(in the rows, 128 means zero)
Each path below is one point turned by a fixed rotation once a step. After each direction that follows a path, write how fast that rotation turns it, in degrees each step (0 if it stays still).
Each turn is a multiple of 5 degrees from 10 to 175, or 0.
Each row of a path follows its step; steps can be skipped.
Path 1:
step 0: [139 131 115 127 125 132 128 130 116 118 134 128 126 122 141 133 129 114
 123 128 123 126 138 141 116 129 133 140 149]
step 1: [128 122 121 123 123 148 120 134 119 134 135 125 146 128 131 125 137 137
 117 130 127 127 150 125 132 125 135 120 136]
step 2: [126 116 113 120 131 125 132 118 142 117 137 118 129 128 138 128 121 133
 121 134 124 132 139 135 115 122 147 122 129]
step 3: [133 127 117 110 129 134 129 122 132 128 129 120 147 136 145 134 126 119
 117 113 130 130 133 133 128 127 112 128 131]
step 4: [132 120 123 120 113 135 134 132 138 147 133 129 129 131 142 140 127 135
 117 132 132 117 127 131 123 131 142 140 137]
step 5: [131 109 121 130 123 133 120 115 144 145 127 132 133 138 133 125 131 117
 122 132 121 129 139 135 134 121 126 120 116]
step 6: [134 121 120 126 119 129 130 133 139 116 116 126 125 126 145 141 111 116
 122 132 121 115 128 125 132 116 128 133 125]
step 7: [136 125 131 129 111 133 124 121 121 135 120 143 128 131 130 141 135 110
 115 122 127 130 144 124 123 124 126 135 140]
step 8: [132 128 118 136 115 129 120 134 138 133 120 119 126 121 127 132 136 132
 113 136 116 121 138 118 134 122 143 114 133]
step 9: [129 124 117 124 126 123 130 117 125 115 115 124 127 126 134 121 134 110
 118 121 110 136 134 142 124 123 140 125 129]
Directions:
[128 134 126 126 122 124 127 125 124 125 127 129 131 124 132 129 124 127
 127 130 133 129 126 134 130 128 124 128 126]
110
[127 127 128 131 132 124 125 127 137 126 124 127 132 126 124 127 128 130
 129 130 128 129 130 135 129 124 131 126 125]
110
[128 128 128 134 126 132 121 127 131 130 127 135 126 127 130 132 125 125
 134 130 126 124 127 127 128 127 125 131 127]
45
[129 130 128 127 126 131 127 137 129 128 126 126 132 124 130 128 123 134
 127 126 126 126 124 123 131 125 130 125 125]
160
Path 2:
step 0: [124 117 123 131 124 141 126 119 124 116 112 124 137 138 122 122 134 131
 126 114 129 121 134 126 136 114 125 131 117]
step 1: [123 132 119 141 129 122 128 143 125 137 127 134 136 130 122 126 131 122
 126 103 129 124 127 120 140 117 130 128 127]
step 2: [125 124 139 133 128 132 122 134 119 112 124 127 135 123 126 114 133 127
 129 119 130 120 126 121 141 125 115 141 114]
step 3: [128 135 131 143 124 126 120 134 131 128 128 126 131 141 116 121 128 122
 127 116 113 138 130 114 131 111 121 126 125]
step 4: [120 124 131 132 117 131 121 128 131 119 114 132 115 127 123 110 127 133
 130 109 136 120 125 122 133 121 122 131 127]
step 5: [132 132 117 127 127 141 126 130 137 125 129 134 136 132 112 122 135 114
 131 113 123 127 139 123 141 116 124 131 125]
step 6: [118 118 120 140 119 124 114 131 122 128 117 131 128 124 135 126 131 126
 123 112 126 121 132 127 136 118 122 138 114]
step 7: [120 137 124 140 139 138 128 140 122 118 126 132 131 133 115 123 131 129
 126 117 127 135 125 123 148 122 122 124 119]
step 8: [129 126 134 147 114 133 125 135 123 127 118 119 129 131 123 120 131 124
 135 117 120 111 128 115 131 121 125 134 123]
step 9: [131 129 122 128 137 130 117 138 132 122 130 122 124 133 121 111 130 127
 132 105 133 136 124 121 130 113 124 131 122]
Directions:
[133 127 132 125 127 125 127 125 132 127 130 133 120 130 125 124 126 124
 130 128 127 129 127 128 124 127 123 129 130]
60
[125 129 129 131 126 132 132 125 128 128 122 126 124 134 122 128 127 133
 129 130 128 126 126 127 126 128 131 122 130]
90
[131 128 136 132 135 124 129 130 130 131 123 124 128 127 126 130 127 128
 129 128 125 127 124 129 132 129 126 130 126]
65
Path 3:
step 0: [125 137 133 131 129 126 120 122 142 120 128 128 117 132 142 135 135 124
 124 136 121 118 131 115 137 133 118 137 144]
step 1: [127 141 132 127 140 140 143 140 133 137 123 140 121 137 130 129 122 117
 127 125 126 129 126 122 125 122 147 132 129]
step 2: [124 123 118 118 126 124 136 125 127 134 138 127 117 113 124 118 134 132
 119 113 137 127 139 134 121 133 140 136 133]
step 3: [138 117 142 126 133 129 111 132 139 126 138 119 130 125 132 139 132 129
 123 133 134 115 138 125 124 120 123 136 140]
step 4: [108 138 148 125 131 134 129 120 126 132 133 136 124 128 127 141 119 125
 132 132 122 122 118 122 126 120 139 124 132]
step 5: [124 139 120 136 129 129 136 113 129 133 124 127 123 125 133 136 129 129
 121 113 141 139 140 125 110 134 134 128 125]
step 6: [143 116 113 127 135 129 122 123 127 119 138 135 123 132 122 131 131 132
 129 130 135 116 144 117 125 113 130 125 136]
step 7: [118 119 133 131 129 118 117 122 130 139 125 125 116 129 128 133 129 114
 135 123 121 115 111 125 130 112 134 132 130]
step 8: [121 136 131 135 128 132 135 124 131 138 128 121 127 117 125 142 134 121
 130 120 114 139 145 115 131 135 132 135 119]
step 9: [128 123 119 118 135 133 130 120 139 130 123 131 127 133 141 118 123 146
 127 127 130 125 142 107 130 128 132 126 136]
Directions:
[130 128 128 127 131 132 123 129 129 131 129 127 123 134 129 130 129 129
 134 134 130 125 124 128 131 128 126 125 134]
115
[131 132 124 130 127 134 124 131 129 127 126 124 128 128 129 134 130 124
 124 128 129 131 129 129 126 127 124 135 126]
145
[127 128 134 122 128 133 131 131 130 127 127 126 130 124 127 131 126 134
 125 125 132 125 126 132 125 129 126 126 129]
45
[129 131 125 125 128 127 133 128 127 125 126 128 128 137 129 131 130 133
 126 127 133 131 127 125 130 130 134 130 126]
90
Path 4:
step 0: [120 126 117 125 117 124 134 117 118 142 124 137 116 139 119 119 122 131
 141 121 124 121 137 132 116 128 137 131 127]
step 1: [122 126 126 135 126 147 125 123 116 128 142 129 126 137 134 121 134 139
 131 139 122 112 127 114 117 122 126 122 126]
step 2: [117 134 109 134 115 133 145 132 118 131 124 130 116 134 126 135 128 125
 132 122 116 123 126 134 121 122 133 117 134]
step 3: [109 138 125 123 125 136 123 116 126 123 134 135 130 125 128 123 128 146
 131 120 128 116 131 120 114 126 119 116 137]
step 4: [118 133 110 126 127 129 138 126 124 126 137 144 103 137 128 125 120 121
 127 127 120 127 125 121 118 135 128 129 123]
step 5: [123 126 116 127 127 138 127 122 136 130 139 125 120 135 125 115 138 141
 136 131 122 118 123 124 126 127 125 121 152]
step 6: [121 146 118 125 128 133 132 127 121 119 121 126 107 139 132 118 119 125
 134 128 123 128 119 133 124 116 118 119 124]
step 7: [121 144 123 121 137 138 129 122 125 135 139 138 122 124 131 129 134 137
 124 133 132 125 118 135 115 130 127 125 150]
step 8: [122 133 125 122 130 123 123 118 132 128 123 136 109 143 140 122 118 126
 143 119 115 119 120 134 121 133 132 129 132]
step 9: [134 131 121 135 142 147 131 116 132 130 145 127 118 134 141 130 121 138
 129 136 133 119 123 128 127 125 125 119 137]
Directions:
[134 127 126 131 125 133 129 133 132 126 131 126 131 134 129 127 128 123
 133 129 127 122 128 128 131 128 127 127 130]
95
[128 131 128 133 126 126 127 123 132 132 125 129 131 124 123 124 132 124
 132 127 127 128 130 130 127 130 132 126 134]
145
[125 132 131 127 125 133 128 130 125 128 125 126 132 126 127 129 128 124
 123 125 126 127 121 129 129 120 128 129 131]
85
Path 5:
step 0: [137 126 126 127 141 119 130 132 122 135 124 124 121 134 125 124 120 130
 145 116 126 131 133 137 127 143 118 131 121]
step 1: [127 133 113 135 121 126 121 119 130 124 122 120 114 129 137 125 120 133
 134 133 139 125 114 126 120 134 115 126 128]
step 2: [138 119 125 130 115 142 128 138 138 127 137 120 135 119 134 133 122 129
 134 126 120 129 112 125 119 129 132 128 121]
step 3: [140 130 137 122 131 125 133 132 124 132 140 124 119 117 125 118 121 131
 136 128 118 136 134 143 125 140 130 120 124]
step 4: [141 129 122 130 126 120 115 121 123 121 117 123 118 128 135 121 121 132
 127 136 134 133 121 134 146 137 126 125 127]
step 5: [127 113 115 129 125 139 113 130 132 131 127 122 130 131 134 135 120 125
 130 116 118 129 120 118 132 140 127 126 123]
step 6: [118 127 125 123 130 133 125 135 132 128 143 118 123 129 117 127 114 135
 132 129 125 128 132 143 113 137 126 117 126]
step 7: [144 126 135 124 126 130 123 125 130 115 121 124 122 137 127 124 124 139
 127 136 133 135 115 148 125 128 130 132 126]
step 8: [135 111 131 134 127 129 122 127 133 132 125 131 112 126 143 128 130 129
 124 115 115 128 122 129 131 138 126 138 122]
step 9: [116 128 119 131 131 124 127 137 136 139 136 115 127 120 130 126 120 133
 122 133 128 126 128 138 133 143 115 127 119]
Directions:
[127 128 123 124 121 127 128 126 127 130 131 124 130 130 124 132 130 128
 128 128 125 128 124 130 122 124 127 127 134]
85
[130 123 131 124 125 126 129 127 129 129 124 132 126 121 124 127 128 132
 129 124 127 127 128 132 134 124 124 128 130]
85
[128 127 132 127 122 130 127 127 124 129 129 133 127 127 128 131 128 122
 127 124 132 130 133 129 124 135 124 129 128]
135
[125 132 126 127 126 135 127 126 133 129 128 127 128 127 123 126 130 133
 130 122 134 125 127 125 128 131 129 126 126]
85
[128 120 127 132 127 125 129 125 127 126 126 128 128 125 125 132 131 127
 127 129 128 126 124 125 126 131 136 128 125]
120
Path 6:
step 0: [109 131 127 133 126 116 142 123 140 123 135 138 133 130 135 135 120 126
 120 137 132 126 136 129 124 133 139 118 122]
step 1: [117 122 121 138 133 123 141 126 136 129 137 123 128 125 127 132 120 139
 132 133 133 129 124 120 136 129 142 108 120]
step 2: [124 139 123 125 129 127 143 121 143 129 132 131 124 117 132 141 129 129
 125 138 125 132 132 118 122 128 145 114 123]
step 3: [130 128 117 132 140 134 144 135 137 126 129 124 122 126 136 130 113 135
 132 138 136 126 133 119 119 125 135 115 122]
step 4: [124 135 132 127 136 121 144 136 125 122 129 121 130 125 134 141 124 124
 133 132 125 133 134 114 109 128 140 118 125]
step 5: [114 125 124 135 131 127 133 135 137 115 132 126 128 133 139 123 119 123
 137 135 138 125 135 121 112 131 141 121 123]
step 6: [113 124 127 134 129 125 138 128 125 130 134 119 140 131 129 136 124 127
 138 128 125 130 137 122 121 130 151 121 115]
step 7: [121 121 120 132 121 132 133 119 140 122 136 130 131 126 138 139 122 118
 133 136 137 131 127 125 122 136 142 118 115]
step 8: [126 127 118 139 136 134 143 124 129 132 133 128 138 126 136 142 117 135
 122 128 132 124 132 120 128 136 146 123 120]
step 9: [129 128 124 139 136 128 142 123 137 114 135 127 127 119 132 144 126 125
 131 136 131 135 123 109 125 135 133 124 122]
Directions:
[128 127 131 124 127 124 126 126 124 127 128 129 126 124 127 133 132 125
 132 128 126 133 120 124 125 129 128 125 126]
145
[124 124 128 128 123 125 128 132 127 128 127 130 133 132 126 125 128 120
 125 125 129 129 128 131 129 126 131 126 122]
55
Path 7:
step 0: [134 133 125 127 144 138 129 115 112 134 136 136 129 136 123 120 128 128
 124 128 124 120 112 143 131 129 123 125 114]
step 1: [115 144 133 127 126 138 115 135 115 136 132 128 122 122 127 131 118 128
 120 138 128 114 113 130 121 136 125 123 133]
step 2: [110 133 132 125 121 123 121 114 128 125 117 126 127 119 138 136 118 122
 120 116 139 133 123 136 133 139 118 120 135]
step 3: [135 127 119 134 123 128 139 107 136 123 126 137 129 119 132 133 125 113
 117 135 130 137 119 132 121 122 132 117 134]
step 4: [123 138 125 126 133 141 131 119 139 129 130 125 109 119 123 131 130 108
 134 130 112 131 132 126 121 125 137 135 126]
step 5: [122 141 125 129 132 129 135 138 134 131 127 138 131 118 137 120 127 121
 137 108 113 132 117 128 132 131 125 138 115]
step 6: [141 125 114 137 128 128 132 128 115 122 132 136 127 121 138 134 127 134
 127 124 112 117 120 134 125 144 115 136 128]
step 7: [132 135 127 132 121 114 121 130 118 139 125 121 122 134 135 144 122 116
 122 141 113 118 129 135 139 130 123 130 130]
step 8: [131 137 122 129 112 115 114 130 130 131 127 124 134 134 118 120 129 108
 120 120 129 139 128 138 129 141 128 123 132]
step 9: [139 142 132 136 122 142 136 107 129 129 125 119 139 132 118 119 136 124
 129 129 126 133 125 136 125 134 117 123 125]
Directions:
[129 120 124 125 127 122 129 124 129 128 126 125 128 129 133 132 127 128
 127 127 127 124 127 128 126 122 124 128 132]
90
[127 128 126 123 125 132 131 127 130 128 127 131 125 131 127 126 131 133
 126 123 123 123 126 126 126 125 130 131 121]
65
Path 8:
step 0: [130 126 123 118 123 126 128 142 133 112 122 120 136 141 129 126 107 133
 131 138 116 118 128 128 135 120 128 137 123]
step 1: [129 146 124 118 142 130 116 122 128 120 115 129 127 121 113 133 129 130
 121 130 135 132 118 134 120 135 138 138 131]
step 2: [120 136 133 133 108 136 134 119 132 127 132 127 125 117 122 125 143 113
 130 121 125 128 143 135 135 128 132 137 118]
step 3: [120 113 137 124 125 132 147 132 140 133 129 119 131 127 130 127 116 122
 135 138 134 130 124 112 130 134 140 129 137]
step 4: [118 114 122 128 131 126 130 128 128 122 123 134 130 134 119 116 132 148
 126 129 143 136 124 145 120 128 120 131 139]
step 5: [146 119 120 129 132 129 130 121 131 135 121 126 127 131 130 136 123 114
 123 113 124 128 134 151 137 133 120 134 119]
step 6: [122 140 135 126 137 131 140 130 118 137 123 119 147 124 140 131 131 121
 145 128 124 138 117 124 122 129 127 125 117]
step 7: [105 119 125 140 134 128 121 123 131 127 130 135 127 133 120 141 144 136
 133 134 127 119 122 124 138 127 127 115 124]
step 8: [131 124 120 127 126 128 144 122 130 122 126 122 109 125 129 132 117 128
 111 130 122 119 129 129 120 110 117 119 123]
step 9: [141 134 123 124 131 135 122 126 126 111 143 125 130 130 138 126 129 119
 133 132 140 133 112 122 117 137 115 136 126]
Directions:
[130 128 129 128 126 133 123 128 126 127 125 129 129 130 125 127 138 131
 127 133 132 134 126 127 128 129 126 126 128]
135
[132 124 126 128 131 123 126 130 133 122 125 124 128 131 127 125 128 130
 126 128 134 125 129 129 125 121 128 126 128]
90
Path 9:
step 0: [125 136 115 124 118 128 134 133 134 117 146 125 135 123 130 125 117 135
 120 124 121 120 132 131 119 137 137 122 134]
step 1: [132 132 137 139 125 130 134 123 141 129 125 117 131 120 123 126 130 129
 125 109 131 121 119 127 116 129 133 121 144]
step 2: [128 115 129 117 125 129 141 130 123 124 145 120 134 127 114 128 123 137
 121 117 125 128 132 129 124 133 141 118 131]
step 3: [129 136 124 134 123 136 132 123 143 133 137 110 134 118 135 123 122 136
 124 124 132 127 119 129 135 129 144 124 138]
step 4: [133 133 127 121 122 123 141 131 134 122 141 133 127 127 124 122 125 130
 128 109 119 114 128 139 119 132 134 119 136]
step 5: [133 124 138 135 128 141 141 121 133 138 133 115 129 118 124 133 123 132
 111 116 134 131 126 128 122 127 131 120 136]
step 6: [123 125 123 118 120 127 137 132 126 130 142 120 131 130 127 125 122 131
 129 112 124 132 124 138 134 142 148 129 134]
step 7: [133 134 135 133 126 135 131 125 138 129 141 119 119 123 135 120 129 133
 119 122 132 115 123 137 132 118 137 121 144]
step 8: [126 130 126 120 129 132 151 129 124 135 138 133 127 125 126 128 121 133
 123 118 127 129 125 141 113 142 130 121 138]
step 9: [121 124 131 140 123 132 128 128 128 135 134 110 118 123 134 132 126 130
 111 110 131 127 123 130 128 131 142 127 132]
Directions:
[126 130 121 128 132 126 132 126 131 130 127 131 128 126 133 126 128 128
 124 130 125 124 124 130 127 127 125 122 123]
90
[127 125 129 129 129 128 129 126 123 135 130 125 126 126 125 130 131 135
 128 127 128 133 129 125 128 132 129 125 120]
110
Path 10:
step 0: [135 129 129 115 130 127 123 118 130 111 118 122 138 121 129 118 137 142
 126 120 122 127 125 116 133 124 122 135 129]
step 1: [121 129 129 111 137 135 137 132 137 124 128 130 134 122 122 123 140 123
 131 115 124 118 124 132 131 134 124 147 124]
step 2: [139 135 122 116 142 125 129 128 135 121 123 125 131 119 125 121 140 131
 136 126 125 110 121 120 125 136 129 115 130]
step 3: [137 127 135 129 132 128 134 121 141 112 134 124 122 112 128 119 147 129
 134 130 127 129 124 127 130 133 123 143 128]
step 4: [117 133 129 122 142 119 130 123 132 119 120 117 131 127 128 125 147 136
 125 113 134 122 123 135 132 137 122 126 128]
step 5: [131 144 135 123 129 124 137 130 132 127 133 132 133 116 129 119 148 126
 123 128 120 118 115 131 119 125 120 127 119]
step 6: [124 139 136 127 137 127 137 126 139 122 124 133 127 125 128 113 137 139
 141 126 134 133 122 117 134 141 118 122 129]
step 7: [127 133 138 134 146 114 138 136 131 126 131 132 123 117 130 133 145 128
 133 127 126 123 130 142 133 135 122 131 130]
step 8: [133 135 139 134 132 114 124 123 119 121 127 129 144 119 132 116 144 140
 128 125 130 129 127 127 125 131 120 118 128]
step 9: [117 133 146 128 131 129 134 128 133 130 130 143 138 128 132 125 144 138
 134 129 124 128 126 131 136 127 118 142 121]
Directions:
[126 123 133 132 122 129 121 125 128 127 127 122 128 129 128 131 134 132
 126 129 130 124 129 131 127 126 126 129 128]
80
[136 129 128 128 126 124 126 129 125 131 127 126 127 122 130 127 129 129
 127 129 123 128 127 124 120 125 129 124 126]
130
Path 11:
step 0: [126 125 132 133 131 119 114 134 143 123 130 129 138 137 128 133 123 135
 115 119 133 129 136 117 149 136 116 134 117]
step 1: [123 134 134 136 121 117 129 144 138 131 130 128 115 129 144 131 120 128
 119 137 122 137 143 111 139 129 130 135 129]
step 2: [125 134 118 129 144 135 134 128 146 123 125 131 119 137 127 141 135 137
 120 126 122 137 146 111 131 124 123 133 130]
step 3: [118 130 136 137 129 128 129 125 143 109 121 129 115 118 127 141 116 135
 119 124 132 119 143 129 128 132 128 143 127]
step 4: [125 129 142 140 123 143 126 131 142 133 128 130 124 132 114 133 123 129
 105 136 116 126 141 130 133 131 118 130 130]
step 5: [112 133 129 127 124 136 130 136 132 131 135 139 123 125 121 127 136 141
 118 132 132 119 147 122 142 127 131 134 108]
step 6: [125 123 138 135 130 129 146 129 116 125 126 133 107 135 123 136 118 135
 128 133 119 126 147 120 135 128 122 124 118]
step 7: [123 130 130 124 135 133 134 120 124 134 137 139 124 148 126 146 121 132
 114 127 138 119 145 131 124 134 122 138 126]
step 8: [122 129 132 133 124 138 125 143 121 120 115 136 129 138 128 141 122 126
 125 137 133 124 146 138 137 147 135 132 124]
step 9: [113 116 134 139 129 125 126 129 118 121 132 138 141 143 127 131 133 139
 112 134 123 133 143 123 134 135 124 120 129]
Directions:
[126 129 127 129 127 127 128 126 129 128 129 134 128 122 136 126 129 126
 129 127 133 123 129 127 126 131 129 132 122]
155
[125 126 134 136 125 121 130 123 125 129 129 126 129 127 131 128 123 127
 126 130 126 129 128 127 125 124 125 126 130]
130
[130 131 125 127 127 124 129 127 127 133 131 127 121 133 131 129 127 125
 129 126 130 126 127 124 134 125 127 124 124]
70
Path 12:
step 0: [134 124 136 120 134 128 122 131 121 139 130 134 135 126 136 146 131 128
 134 112 142 135 129 117 135 126 138 117 126]
step 1: [117 117 116 130 127 121 139 113 119 125 122 131 137 121 130 136 127 120
 144 134 135 118 121 131 121 131 119 126 118]
step 2: [120 144 137 126 136 123 132 125 138 119 127 131 145 138 123 135 126 127
 115 140 119 123 121 127 122 123 131 115 126]
step 3: [131 126 128 131 129 123 148 124 125 129 127 135 120 136 113 119 125 138
 112 118 137 128 135 110 130 129 127 126 128]
step 4: [139 133 127 124 123 126 127 124 118 141 122 124 121 115 130 126 114 130
 125 125 126 131 105 130 132 139 141 121 120]
step 5: [120 120 139 127 116 121 125 126 132 138 120 124 130 121 119 117 131 114
 135 127 126 128 132 133 105 119 131 121 131]
step 6: [129 126 132 146 131 123 123 121 133 130 132 139 129 141 122 126 131 115
 128 138 122 127 128 129 141 139 134 121 147]
step 7: [137 125 137 118 131 148 139 126 121 128 138 135 116 131 130 129 116 122
 125 123 132 110 128 132 131 121 125 127 138]
step 8: [141 136 126 121 113 135 126 121 124 138 116 118 143 125 127 137 133 116
 127 126 127 121 131 117 135 130 131 142 123]
step 9: [134 128 137 142 132 113 119 130 126 129 133 134 131 126 135 125 140 129
 136 129 130 111 119 116 118 114 125 130 120]
Directions:
[128 118 128 132 132 129 128 127 124 129 132 127 124 134 131 130 126 131
 127 125 129 128 125 127 131 129 130 127 127]
115
[131 133 129 125 127 134 129 128 125 125 131 121 127 130 125 125 128 132
 130 126 131 128 128 123 131 131 127 123 131]
90
[127 131 122 128 129 128 129 125 127 132 126 129 123 132 123 124 124 127
 126 129 125 134 126 128 122 128 130 123 128]
35
Path 13:
step 0: [135 126 134 123 119 112 136 134 136 115 133 125 125 132 128 129 131 133
 136 126 122 121 126 141 116 115 122 127 134]
step 1: [134 129 119 126 127 127 135 132 131 126 126 118 132 121 119 128 135 114
 131 134 138 124 137 122 127 104 132 132 128]
step 2: [127 125 110 113 120 132 118 135 126 125 125 134 124 127 125 128 134 132
 126 138 124 130 135 131 121 121 135 110 130]
step 3: [134 127 132 121 123 113 130 133 134 121 133 117 120 129 132 129 130 146
 137 135 129 119 125 134 118 120 131 124 138]
step 4: [129 134 124 123 123 124 136 125 135 135 123 119 133 129 120 129 134 120
 136 131 139 126 130 128 116 104 130 133 119]
step 5: [134 121 110 115 120 132 124 130 132 121 126 138 133 128 124 126 130 123
 127 129 117 132 132 131 120 113 126 116 134]
step 6: [138 117 131 123 130 115 127 141 128 117 134 116 121 121 130 127 139 139
 126 137 128 122 128 130 123 118 131 121 135]
step 7: [122 138 124 121 120 123 135 132 135 127 122 118 124 130 119 133 135 126
 135 135 141 122 139 132 119 117 135 126 115]
step 8: [136 131 112 115 118 129 126 124 133 126 128 137 130 129 124 130 124 127
 143 129 123 127 129 127 121 114 131 117 142]
step 9: [139 118 128 126 129 120 122 135 125 129 131 119 126 126 134 123 136 136
 122 139 127 125 121 129 116 105 128 127 134]
Directions:
[125 129 127 131 125 129 127 132 122 132 127 133 126 133 129 128 133 130
 126 127 131 130 129 132 127 125 126 128 121]
140
[127 127 127 127 125 132 127 124 126 127 133 131 135 127 125 131 130 129
 131 129 127 131 128 135 126 132 130 123 131]
125
[127 129 127 126 129 134 131 131 130 132 133 128 130 124 128 127 129 130
 128 128 127 122 134 128 124 129 126 135 127]
120
[128 131 126 130 122 133 133 127 131 128 131 124 126 130 126 126 129 122
 133 123 132 132 128 126 131 127 128 128 129]
110
[125 125 121 128 131 132 126 129 128 126 130 121 127 126 130 126 131 131
 120 128 130 131 128 129 132 129 126 125 130]
95
